Here are some numbered points:
c(58, -9, 9, -75, -8, 15, 7, -22, 7, 24, 43, -14, 21, -19, -46, 13, 14, -34, 65,
  14, 51, 2, -41, -20) 0
c(-9, -17, -27, 52, -22, 55, -8, -12, 23, -21, 7, 2, -21, 15, 21, 13, -10, 17, -69,
  24, -6, 2, 40, 13) 1
c(16, 1, 5, -43, 5, -33, 8, -19, -40, 9, 13, 8, -3, -67, -27, 6, 8, -28, 16,
  25, 64, 18, -37, -28) 2
c(11, 24, -2, 25, 26, -26, 10, -16, 30, 4, -2, 41, 22, 23, 24, -23, -13, 16, -3,
  -15, -31, 14, -21, -14) 3
c(0, 10, 1, -12, 10, -18, -37, 1, -7, -21, 26, -1, -16, -11, 24, 41, 10, -27, -19,
  34, 22, 33, -34, -26) 4
c(-9, 6, 31, -14, 38, -24, -24, 10, -16, -5, -20, 11, 3, 23, 24, -7, 8, -27, 23,
  32, -27, 11, -8, -31) 5
c(38, -25, -47, 70, -43, 127, 20, -33, -1, -33, 4, 18, -6, 22, -36, -13, -26, 59, -71,
  -57, 4, -28, 53, 73) 6
c(-19, -9, 0, 30, -11, 1, -25, 9, -8, -19, -23, 12, 2, 32, 13, -1, -15, 24, -5,
  -2, -23, -14, 19, -5) 7
c(-19, -2, 3, 47, 7, -15, 9, -10, 51, 8, -24, -2, 8, 45, -4, -7, 3, 29, -16,
  -12, -33, -8, 26, -7) 8
c(19, 18, -7, -8, 15, 26, -19, -6, -12, -41, 15, 8, -3, 59, 8, -37, 1, -12, 58,
  -10, -26, 5, 13, 3) 9
c(15, 15, -33, 39, -9, 0, 24, -37, 24, -27, 11, 10, -9, 18, -20, -13, -23, 29, -32,
  15, -10, -10, -1, -8) 10
c(35, 18, -7, -3, 27, -42, 16, -14, -18, 6, 3, 7, 39, -29, -28, -23, -11, 4, 12,
  -19, 15, 11, -27, -2) 11
c(18, 1, -51, 43, -24, 31, 18, -35, 8, -23, -24, 16, -5, 28, -15, -15, -28, 36, -68,
  -23, 2, 0, 20, -4) 12
c(-13, -6, 1, -12, 16, -20, -5, 9, -22, 18, -13, -8, 1, -6, 2, -2, 6, -10, 33,
  0, -2, -9, 4, 1) 13
New points follow, each followed by the numbers of its three nearest points above by angle, nearest first.
c(3, -8, -3, -12, -17, -28, 25, 6, 14, 42, 9, -9, -1, -49, -34, 21, 11, 19, -6,
  -4, 32, -10, -23, 4) 2 0 11
c(-28, -28, 81, -57, -61, 48, -15, 76, 44, 54, 6, -44, -43, -9, 9, 44, 69, -24, 5,
  -5, -13, -23, 20, 26) 0 13 4
c(7, -3, -2, -25, 17, -14, -1, -6, -21, 19, 6, 2, 14, -26, -14, 0, 7, -13, 20,
  19, 25, 1, -8, -20) 2 0 11
c(-25, -24, -4, -10, 26, -43, -17, -10, -33, 15, -26, 0, 10, -40, 1, 19, 2, -15, -2,
  45, 20, 4, -12, -28) 2 13 4
c(21, 5, 4, -11, 18, -29, 11, -14, -32, 15, -10, 1, 23, -36, -15, -2, -37, -35, -16,
  9, 36, 37, -36, -18) 2 11 4
c(1, 6, 40, 13, -29, 30, 1, 11, -1, -42, -10, 23, -4, 33, 28, -9, 10, -22, -34,
  13, -13, 23, 18, -13) 1 7 9
c(4, -19, -2, 12, -16, 20, 19, -12, 9, 12, -1, -14, 6, -3, -33, -13, 10, 27, 3,
  4, 18, -15, 42, 22) 6 12 1
c(6, -9, -62, 25, -32, 14, 38, -25, 46, 4, 44, -44, -6, 4, -42, 1, 23, 35, -12,
  -26, 14, -33, 37, 73) 6 10 12
c(-17, -8, -49, 31, -47, 32, 36, -15, 33, 7, 32, -49, -7, 18, -32, -5, 30, 32, -10,
  -14, 4, -30, 33, 63) 6 1 12
c(-2, -20, 0, -19, -8, 13, -19, 22, -25, -15, -2, -10, 0, 9, 14, -11, 4, -16, 30,
  2, -8, -9, 20, 4) 9 13 5
c(-26, -12, 64, -13, -31, 55, -15, 47, 29, 29, 14, -51, -25, 13, 20, 21, 56, -1, -4,
  -14, -27, -17, 30, 17) 1 8 7
c(1, -13, -45, 4, -29, -11, 7, -34, -7, -18, 19, -2, 0, -41, -21, 27, -7, 0, -57,
  45, 53, 12, 7, 0) 2 1 10
c(10, 7, 1, -17, 1, -23, 33, -14, 0, 58, 0, -5, 0, -36, -18, 29, 6, 5, -13,
  5, 37, 13, -54, -3) 2 0 11
